Families of rows that turns and mirrors carry onto each other, the same ones carrying the whole set onto itself: the rest of each named row's family, in list order:
5 families of 4 rows:
z_696: [ 0.47 -5.13 -0.74 -4.12  0.22 -1.09 -0.56 -1.75  2.54  0.64  0.66  1.60]
z_160: [ 2.36 -2.24  1.97 -1.73  1.20 -0.64 -1.24 -0.25  3.82  2.97 -0.28 -1.05]
z_211: [ 1.88 -4.06  2.57 -4.40  1.69 -1.31 -1.70 -1.33  3.64  0.81 -0.13  0.66]
z_766: [-0.56 -3.47  2.75 -2.62 -0.23  0.46 -0.32  0.03  4.56  1.24  0.56  0.88]
z_324: [ 1.05 -0.96 -0.90 -0.34  2.24 -1.82 -2.97  1.70 -1.33 -3.63  3.75  1.46]
z_981: [ 1.28  0.76  1.30 -1.15  0.26 -1.06 -0.32 -1.29 -1.31 -4.11  5.26  1.39]
z_180: [ 0.54 -2.10  3.20 -3.73  0.59 -1.38 -0.56 -1.75  3.96  1.42  0.57 -2.17]
z_5: [ 2.20  0.87 -0.93  0.44  1.04 -0.20 -0.76 -0.56 -1.41 -3.68  4.41  0.52]
z_934: [ 2.03  1.85  0.57 -0.80  1.48 -0.53  0.20  0.60  0.22 -3.92  4.55 -2.24]
z_545: [ 2.53 -3.86  2.22 -2.21  0.38 -0.71 -2.68 -1.08  3.63  1.93  1.26  2.55]
z_851: [ 3.86 -0.32  0.06 -1.09  1.16 -0.73  0.35  0.39 -1.59 -3.14  4.52  2.78]
z_880: [ 0.56  0.63  1.35 -0.45  1.17 -0.19  1.06  2.41 -1.07 -3.99  3.95  1.15]
z_106: [ 3.90  1.29 -0.24 -0.52  2.06 -0.60  1.65  1.39 -1.09 -2.22  3.02 -0.89]
z_525: [-0.01  0.89 -0.45  0.25  2.60 -1.92 -0.99  1.43 -2.11 -2.25  1.64 -0.46]
z_884: [ 0.34 -4.70  2.07 -3.06 -0.55 -0.47 -1.19  0.32  4.12  1.76  1.99 -0.86]
z_321: [ 1.31 -0.51  0.80 -0.97  0.59 -1.19  0.40  2.49 -1.86 -3.17  5.34 -0.61]
z_648: [ 0.71 -3.47 -1.11 -3.52  1.67 -0.08  0.17 -0.23  4.46  0.30 -0.72 -0.67]
z_534: [ 2.15  1.28 -0.97  0.62  1.39 -0.14 -0.35 -0.35 -1.43 -3.37  4.01 -0.46]
z_815: [ 1.16 -3.38  3.08 -4.03  0.53 -0.74 -2.39 -1.67  5.12 -0.42  2.01  1.25]
z_712: [ 1.87 -3.64  2.40 -4.27  1.94 -1.32 -1.36 -1.08  3.87  1.11 -0.51 -0.41]

The rest of the family of z_851: z_160, z_545, z_106
The rest of the family of z_180: z_981, z_934, z_815
The rest of the family of z_525: z_696, z_324, z_648

Families of rows that turns and mirrors carry onto each other, the same ones carrying the whole set onto itself: the rest of each named row's family, in list order:
7 families of 4 rows:
z_874: [-0.94  0.32  2.44  5.56  4.60  2.96 -1.58  0.35 -0.35  1.04  3.01  4.69
  0.51  1.81  0.73  3.88 -2.07  2.81  0.28  0.16 -2.14  0.28 -3.52  1.33
  1.75  1.75 -0.56]
z_303: [ 1.45  2.31  2.76  3.62 -2.54  5.84 -0.63  1.94  2.26 -1.10  1.70 -0.26
  2.00  0.02 -0.37  0.02 -2.01  1.52  2.42  2.00 -3.34 -6.23 -0.98 -1.00
  0.74  1.91  0.60]
z_362: [ 2.56 -1.23  1.77  2.75  0.24  4.52  0.45 -1.31  1.75 -0.93  2.21 -4.25
 -0.35  5.04  0.63  1.27  2.27  1.00 -0.32 -1.32 -3.77 -1.47 -2.48 -4.35
  0.42 -0.44  1.21]
z_583: [ 2.16  1.68 -1.00  5.05 -0.51  1.65 -0.41 -0.31 -3.11 -1.65 -0.65  2.63
 -0.63  0.43 -1.04  3.55 -1.81 -0.67 -1.72 -4.57 -1.35  0.34 -2.23 -0.72
 -1.21  0.04 -2.83]
z_703: [-0.52  1.38  2.61  1.75 -3.00  4.82  0.04  1.56  1.77 -0.53  4.11  1.48
  1.40 -1.63 -1.64  0.13  0.61  0.57  1.41 -0.71 -2.93 -5.57  0.29 -2.12
  0.21  2.60 -0.19]
z_328: [ 2.16 -0.30  0.44  2.16  1.13  3.65  2.15  0.77  1.70 -2.48  1.40 -4.29
 -1.25  4.25  1.08  0.11  0.08  2.44 -1.11 -1.95 -4.06 -1.07 -3.11 -0.86
  0.70 -1.70  2.08]
z_602: [ 0.21 -1.21  3.16  5.09  3.97  2.84  0.13 -0.18 -0.99  2.93  1.84  3.92
 -1.81  1.82  0.26  4.11  0.47  2.64  0.88 -0.83 -2.94 -0.53 -4.89  0.76
  2.73  2.39 -1.08]
z_771: [ 3.39  0.56  1.94  3.00  0.50  4.04  0.85  1.44  2.52 -0.76  2.83 -5.28
 -0.25  3.17  0.52 -0.04  1.49  0.61 -1.46 -0.20 -3.45 -2.28 -3.26 -3.39
  0.88 -1.00  0.81]
z_246: [ 2.21  1.79 -0.96  5.12  1.19  2.58 -0.44 -0.02 -3.96 -1.60  1.20  1.54
 -0.31 -1.90 -0.12  3.10 -5.12  0.93 -1.05 -2.63 -1.65  0.35 -2.31 -0.71
  0.07  0.74 -1.44]
z_801: [ 3.87  0.14  3.02  3.16  0.38  3.98  1.78  0.24  0.61 -0.33  1.82 -3.79
 -1.30  3.39 -0.34  0.28  0.82  0.68  0.62 -1.18 -2.38 -1.97 -4.16 -3.74
  0.18 -2.55  2.48]
z_833: [ 2.21 -0.36  1.49  2.79 -0.11  3.21  0.85 -0.13  2.73 -0.88  1.19 -3.22
 -2.01  3.63  0.87 -1.07  2.88  1.49 -1.02 -0.19 -3.01 -2.49 -4.24 -3.64
 -0.58 -0.76  1.08]
z_683: [ 1.15  4.03 -0.63  4.97  0.50 -0.24  0.52 -1.74 -1.31 -2.06  1.17  0.86
  1.92 -0.38 -0.62  3.23 -2.70  1.46 -1.43 -4.04 -0.05  0.22 -2.06 -1.00
 -0.26  1.56 -0.85]
z_422: [ 1.24  3.16 -0.70  6.03  1.12  1.81 -0.49 -1.14 -2.93 -1.92  0.35  1.33
  1.47 -0.56 -0.94  3.84 -2.93 -0.33 -2.45 -4.18 -1.94  0.10 -2.28 -1.40
  0.44  1.75 -2.76]
z_769: [ 0.01  1.82  3.02  3.12 -3.02  5.24 -1.02  1.12  2.74 -0.52  2.90 -0.30
  2.03  0.35 -0.55 -0.35  0.73  0.05  1.39 -0.05 -4.07 -7.10 -1.17 -1.74
  0.85  2.70 -1.30]
z_250: [ 2.94  1.43 -0.28  2.93  1.65  4.11  1.28  1.20  2.58  0.07  1.88 -4.72
  0.05  3.73 -0.18  1.00  0.74  1.75 -0.29  0.49 -2.59 -2.07 -3.42 -1.47
  1.71 -2.19  1.93]
z_612: [-0.98  0.32  2.75  3.22 -3.22  6.48  0.24  2.44  1.34 -1.74  2.31  2.38
  0.89  1.32 -1.49 -0.46 -0.29  1.48  1.45 -1.07 -3.97 -5.75  0.48  0.22
  0.41  3.07 -0.59]
z_349: [ 3.00  3.55  0.25  6.37  0.58  2.81  1.77 -1.87 -3.57 -1.09 -0.38  2.24
 -0.21 -0.73 -0.19  3.09 -2.93  1.03 -1.24 -4.18 -0.98 -1.64 -1.44 -1.27
 -0.45  1.10 -1.92]
z_561: [ 2.26  1.90  2.54  3.32 -4.69  4.88  0.29  2.17  2.54 -0.84  0.72  1.55
  0.94  1.36  0.31  0.25  1.24  0.78  0.80  0.13 -4.13 -6.74 -0.82 -1.85
  1.11  2.48 -1.06]
z_650: [ 1.33  1.97 -0.29  5.47 -1.85  1.66  0.89 -1.47 -1.72 -3.85 -0.18  1.27
  0.67 -0.01 -1.45  1.67 -3.73  1.64 -1.14 -4.59 -2.17  0.65 -1.78 -0.69
 -0.73  2.46 -0.99]
z_191: [-0.96 -1.56  2.48  4.83  2.35  3.58 -1.20  0.61  0.05  1.93  1.31  3.43
 -0.07  4.37  0.93  4.63 -0.35  1.10 -0.39 -1.98 -2.23  0.05 -4.36  0.49
  3.98  3.88 -2.30]
z_345: [ 2.04 -0.09  2.59  2.37  0.74  3.74  0.78  0.77  1.64 -0.84  4.05 -3.71
 -0.63  1.48  1.89 -1.01  0.14  1.79  0.30  1.04 -3.37 -1.46 -2.95 -3.21
 -0.52 -1.67  2.38]
z_893: [ 0.14  2.35  4.70  2.88 -2.88  5.71  1.08  0.77  2.42  0.59  0.77  1.78
  1.38 -0.27 -0.09  0.28 -0.12 -0.40  2.89 -0.34 -3.53 -6.37 -1.48 -0.80
  1.11  1.58 -0.23]
z_459: [-0.28 -1.71  1.25  5.99  1.85  4.35  0.10  0.63  0.80  1.71  2.79  4.48
 -0.61  4.12  0.32  1.84 -0.73  2.75  0.15 -0.48 -4.75  1.62 -3.94  1.61
  3.50  1.58 -1.04]
z_61: [-0.54 -0.34  1.67  4.57  3.41  3.31 -1.40  0.18  0.71  0.96  0.60  6.15
 -0.55  3.09 -0.23  4.56  0.26  1.15 -1.02 -1.61 -3.55 -0.07 -4.64  0.36
  3.01  1.48 -1.31]
z_714: [ 0.96  0.97  2.71  2.86 -3.84  6.87  0.08  0.27  3.24  0.04  0.35 -0.13
  1.47  0.82 -0.01  1.23  0.28 -0.56  1.46 -0.60 -4.18 -5.26  0.44 -1.07
  0.76  3.38 -2.30]
z_136: [ 1.87  1.55 -0.71  5.33 -0.36  3.43 -0.03 -2.17 -2.34 -1.61  0.65  1.36
 -0.21  1.34  0.53  2.79 -3.40 -0.56 -2.48 -5.85 -0.51 -0.51 -1.93 -1.95
  0.01  1.76 -3.21]
z_617: [ 0.23 -0.93  0.07  5.45  2.36  4.59 -0.81  1.44 -0.21  3.49  3.82  4.55
 -0.96  1.36 -1.24  2.71 -0.94  1.71 -0.09  0.08 -2.76  0.38 -4.41  0.20
  4.18  1.96 -1.69]
z_965: [ 0.26 -0.92  1.64  5.71  3.74  3.13 -2.16  0.32  0.10  2.26  3.57  4.03
 -0.26  2.16 -0.65  4.23 -0.47  1.13 -0.72 -1.43 -3.29  0.65 -4.42  0.90
  2.82  2.09 -2.91]

The rest of the family of z_617: z_703, z_683, z_250
The rest of the family of z_612: z_328, z_650, z_459
The rest of the family of z_136: z_362, z_191, z_714
The rest of the family of z_303: z_874, z_246, z_345

Families of rows that turns and mirrors carry onto each other, the same ones carrying the whole set onto itself: the rest of each named row's family, in list order:
3 families of 6 rows:
z_915: [-1.71 -0.58 -2.80  0.58  1.74  2.51 -0.89  2.32  2.29 -1.08 -0.64 -3.02
  0.28 -2.40]
z_868: [-0.63 -2.85 -2.38 -0.63  1.27  1.23  1.30 -3.17 -0.65 -2.74 -1.14  2.87
 -0.14 -1.18]
z_980: [-0.03 -0.99 -1.37 -0.64  0.06 -0.20  1.29 -4.64 -0.67 -0.71 -0.32  2.49
 -0.44  0.68]
z_479: [-5.22  0.32  2.42  2.36 -0.86 -0.12  1.07 -1.97  0.16 -2.22 -1.25 -1.70
  0.49 -3.09]
z_666: [-0.38  0.15  0.33 -0.30  0.67  2.87 -0.51  4.79  1.00  0.38  0.04 -0.02
  0.97 -2.71]
z_783: [ 0.71 -3.17  0.17 -2.34  1.20  1.63 -1.21 -2.17  0.00  0.78  0.47  2.84
 -0.81 -0.82]
z_694: [ 0.06 -0.94  0.42 -3.97  0.62  2.90 -1.27 -4.08  0.09 -0.69  0.27  1.45
  0.46 -0.16]
z_488: [-5.06  2.37  2.16  1.94 -2.72 -0.87  0.04 -0.06  0.19 -0.58 -1.30 -1.54
 -0.97 -0.83]
z_963: [-1.89  0.15  0.56  0.52  1.15  0.51 -1.25  5.18  1.05  0.93 -1.51 -1.17
  1.03 -0.16]
z_404: [-0.14 -2.09  1.49 -2.80 -0.64  1.97  0.34 -1.65 -0.39 -1.26 -0.99  4.88
  0.58 -1.02]
z_596: [-0.63  0.82 -0.02 -2.32 -0.21  2.23 -1.08  4.34  1.78 -0.42 -2.75 -0.10
  1.66  0.90]
z_171: [-2.64  2.70  1.58  1.61 -2.15  0.49  1.76 -1.80 -0.92 -1.52 -2.76 -2.60
 -1.39 -0.89]
z_93: [-4.77  2.01  2.89  0.43  0.24  0.18 -0.79 -2.75 -2.60 -1.69 -1.04 -0.52
 -0.41  1.09]
z_765: [-2.00 -1.69 -3.32 -0.65  0.57  1.23 -2.18  3.31  2.69 -0.24 -0.14  0.24
 -0.06 -0.88]
z_311: [-4.86  2.47  3.48  0.34  0.09 -0.04  0.70 -0.62 -1.46 -2.51 -1.69 -0.09
  2.73  0.39]
z_487: [-4.03  3.50  2.44 -0.33 -1.29  2.74 -0.38 -0.29 -2.60 -3.02 -1.33  0.28
 -0.90 -0.15]
z_363: [-2.91 -1.99 -1.14 -1.08 -0.81  1.14 -1.72  3.11  3.92 -0.77 -2.71 -1.46
  0.47 -1.74]
z_668: [ 0.49 -2.31 -0.88 -1.20  0.95  0.34  1.37 -4.65  1.72 -0.57 -1.47 -0.09
  1.35 -0.69]

The rest of the family of z_868: z_666, z_694, z_171, z_311, z_363
The rest of the family of z_915: z_479, z_404, z_596, z_487, z_668

Families of rows that turns and mirrors carry onto each other, the same ones carrying the whole set onto itself: the rest of each named row's family, in list order:
5 families of 5 rows:
z_795: [-2.10  0.72 -4.13 -0.17  0.11 -2.03  0.27  2.58 -1.79 -1.77  0.84 -2.72]
z_873: [ 1.27 -2.10 -0.49 -2.26  2.42  1.52  1.59 -0.43 -1.24 -4.00 -2.64 -1.85]
z_228: [ 0.64 -0.52  1.07  0.39  5.08 -4.04  2.80  2.66 -0.48  1.12 -1.78 -1.46]
z_726: [-0.35  3.40  2.64  1.40  1.01 -2.56 -1.42  1.36  0.28 -2.44 -0.89 -4.00]
z_73: [-0.91 -1.13 -0.87 -3.86  2.14 -0.02  2.34 -1.26 -0.99 -3.21 -2.75 -1.66]
z_463: [ 1.44  2.85 -0.20  1.30  1.41 -2.44  0.42 -0.69 -4.00  0.79 -2.31  1.67]
z_206: [ 1.92 -1.69 -1.03 -2.50  2.15  1.45  0.43 -0.46 -2.93 -3.92 -2.12 -1.72]
z_34: [-3.06 -0.36 -4.11 -0.66 -0.08 -1.44  0.92  2.05 -1.95 -1.27 -0.69 -2.31]
z_383: [ 0.76 -0.36  1.17  1.47  5.24 -3.16  3.17  2.41 -0.67  0.43 -0.51 -3.07]
z_966: [-1.01  1.99  2.10  2.61  1.13 -1.05 -1.92 -0.19 -0.72 -3.76 -0.28 -3.76]
z_457: [ 0.02  2.77  3.70  1.65  1.47 -1.50 -1.52  0.82 -0.81 -3.02 -0.32 -3.76]
z_395: [-3.19 -1.01 -2.39  0.21 -0.26 -2.12 -0.82  0.85 -1.91 -2.22  1.30 -2.21]
z_882: [-2.14  1.07 -3.30  0.03 -0.64 -1.46 -0.36  2.44 -1.57 -2.33  1.06 -2.84]
z_975: [ 1.07 -1.89 -1.84 -2.60  2.16  1.25  1.85 -0.31 -1.53 -3.68 -2.38 -1.96]
z_774: [ 1.97  1.35 -0.37  0.18  1.46 -1.95 -0.19 -2.33 -3.40 -0.15 -3.58  1.60]
z_588: [ 1.04 -0.67  0.29 -2.48  3.00  1.28  1.94 -0.59 -2.04 -3.68 -4.01 -1.15]
z_289: [ 0.65  0.06  1.18  0.82  4.67 -4.46  2.38  2.22 -1.05  1.80 -1.80 -1.23]
z_447: [ 1.33  2.03 -0.85  0.21  1.00 -2.50 -0.50 -2.18 -3.79  0.43 -3.05  1.32]
z_661: [-0.29  2.38  3.55  1.64  2.38 -2.03 -1.10  1.53 -0.29 -3.01 -0.14 -4.00]
z_45: [ 1.54  0.93 -1.27 -0.08  2.38 -2.62 -0.36 -2.39 -3.41  0.52 -2.08  1.92]
z_499: [ 0.73 -0.16  2.06  0.23  4.80 -3.84  2.21  1.17  0.54  1.51 -1.45 -1.46]
z_831: [ 2.48  0.68  0.91  1.35  3.27 -4.14  3.23  2.95 -2.11  1.17 -1.47 -2.20]
z_704: [-1.25  0.29 -3.51 -0.44 -0.22 -1.47  0.06  3.99 -1.52 -2.68  0.06 -3.05]
z_538: [ 1.93  2.85  0.17 -0.36  0.63 -2.11  1.33 -1.04 -2.28 -0.93 -3.86  2.04]
z_839: [ 0.69  0.86  2.34  2.75  2.86 -2.60 -1.20  0.99 -1.63 -3.96  0.32 -4.34]

The rest of the family of z_463: z_34, z_383, z_966, z_588
The rest of the family of z_704: z_726, z_206, z_45, z_499
The rest of the family of z_831: z_73, z_395, z_538, z_839

